(in the rows, 128 means zero)
One turn sends every row of this set to another row. A few are shown first. Where does it send the rows asked after them?
J711: [122 138 120 113 145 151  92 117 101 141  71 148 100]
J511: [127 146 124  82 178 138 116 115 135 106 106 126 129]
J90: [125 133 115 112 144 151  89 123  98 141  78 138  99]
J937: [121 129 156 116 165 144 120 110 130 157 131 153 144]
J593: [107 124 140 130 108 152 142 131 139 157 159 123 128]
J763: [130 144 120  79 176 137 112 119 132 101 107 122 129]
J86: [ 98 145 129 139  87 148 134 138 128 100 106 124 127]
J249: [136 151 138 118  83 152 139 148 105  94 116 129 112]
J949: [178 163 140 123 130 156 117 115  88 115 101 121 112]
J754: [129 139 134 143 102 135 178 119 119 130 138 132 128]
J398: [131 163 132 155 133 152 115  96 120 121  82 125 132]
J228: [131 145 123  78 176 137 117 120 132 105 105 124 126]
J166: [127 107 133 106 168 137 102 131 116 160 143 124 144]
J234: [125 116 137 116 104 151 137 142 123 156 170 112 122]
J116: [123 133 113 124  88 145 122 160 109  98 122 103 121]
J191: [129 134 153 117 104 157 152 133 128 154 164 133 116]
J552: [121 122 106 147 104 126 160 126 118 134 142 108 137]
J550: [153 127 159  94 166 145 119 126 107 155 146 147 131]
J900: [134 137 119 105 143 150  94 120  94 140  78 144  94]
J27: [151 129 120 127  99 134 168 135 102 130 150 114 123]
J845: [148 137 104 140 134 148  93 122 102 125 101  88 132]

J552 -> J27
J711 -> J90
J86 -> J116
Now these:
J166 -> J550
J234 -> J191
J845 -> J949

One turn sends every row of this set to another row. A few are shown first. Where does it send the rows asked after them?
J465: [102 149 101 130 131 107 133 142 121 145 162 143 165 127 142 117 129 181
 126 118 172 104 150 135 147 141 146 169 128 138 168]
J871: [ 88 126 107 115 141 114 119 133  72  84 106 114 149 140 120 150 112 151
 161 143 129 122 113 118 117 162 179 159 173 117 157]
J613: [130 109 114 127 178 132 123 134  71  96 144 134 179  88 129 122 144 187
  80 124 166 118 124 121 141 133 125 153 154 139 152]
J274: [121 133 107 102 139 121 170 161  51 127  91 164 141 149 156 130 121 183
 115 113 115  90 123 115 147 142 197 160 154 170 141]
J2: [162 143  98 127 142 156 133 180  99 107 121 160  91 120 161  93 131 178
 123 166 142 133 120 119 136 136 168 127 178 147 126]
J993: [119 137  97  85 155 146 136 172  76  97  99 164 143 111 141 119 165 165
 118 131 153  69 132 117 157 139 124 151 130 167 151]
J841: [136 104 110  93 125 130 146 147  83 127 115 149 132 134 117  92  96 164
 124 135 169 168 136 142  74  95 145 172 141 138 131]
J500: [132  93 136 138 162 153 172 162  75 114 149 177 132 110 139  90 153 180
 110 162 135 106 148 123 151 142 154 141 156 121 118]
J139: [114 136  95 113 122 136 137 115  44 148  91 168 168 148 149 116 125 163
 163 131 117 125 115 155 114 133 144 145 128 122 102]
J535: [ 97 111  62 110 125 135 130 154 106  78 130 146 133 124 149 100 128 182
 107 161 178 149 129 122 110 105 188 131 111 122 117]
J623: [106 137 103 128 136 111 131 136 105 151 174 147 172 120 152 115 132 184
 108 117 162 116 156 137 145 144 148 170 139 141 163]
J507: [141 109 109 137 153 138 135 138  98  88 114 199 113  85 107  91 110 178
 125 127 145 146 133 143 102 144 163 144 158 141 126]
J64: [157 127 111 165 142 121 128 117  55 110  85 132 150 137 140 102 130 157
 128 152 119 128 133 160 126 147 146 107 144 105 144]
J766: [ 96 107  79 102 121 138 132 162  94  80 128 144 131 133 148  88 129 162
 104 168 179 148 132 131 103 101 178 142 110 121 116]
J625: [155 163  95  93 134 108 145 159  81 134  83 142 150 122 151 109 106 163
 106 138 115 109 153 118 162 109 137 166 126 145 153]
J647: [ 85 117 105 114 136 112 120 134  85  94 102 112 155 141 113 152 123 162
 168 156 132 133 124 127 119 154 173 150 171 112 150]
J181: [144 105 133 128 135 133 140 125  64 116  70 169 131 141 129  90 120 159
 116 150 138 109 113 151 105 127 178 178 107  95 141]
J639: [106 151  93 116 123 134 148 151  50 117 122 127 152 155 150 127 126 134
 146 123 162 100  80  95 111 154 154 137 160 141 118]

J639 -> J613
J139 -> J993
J535 -> J647
Now these:
J64 -> J625
J181 -> J274
J766 -> J871

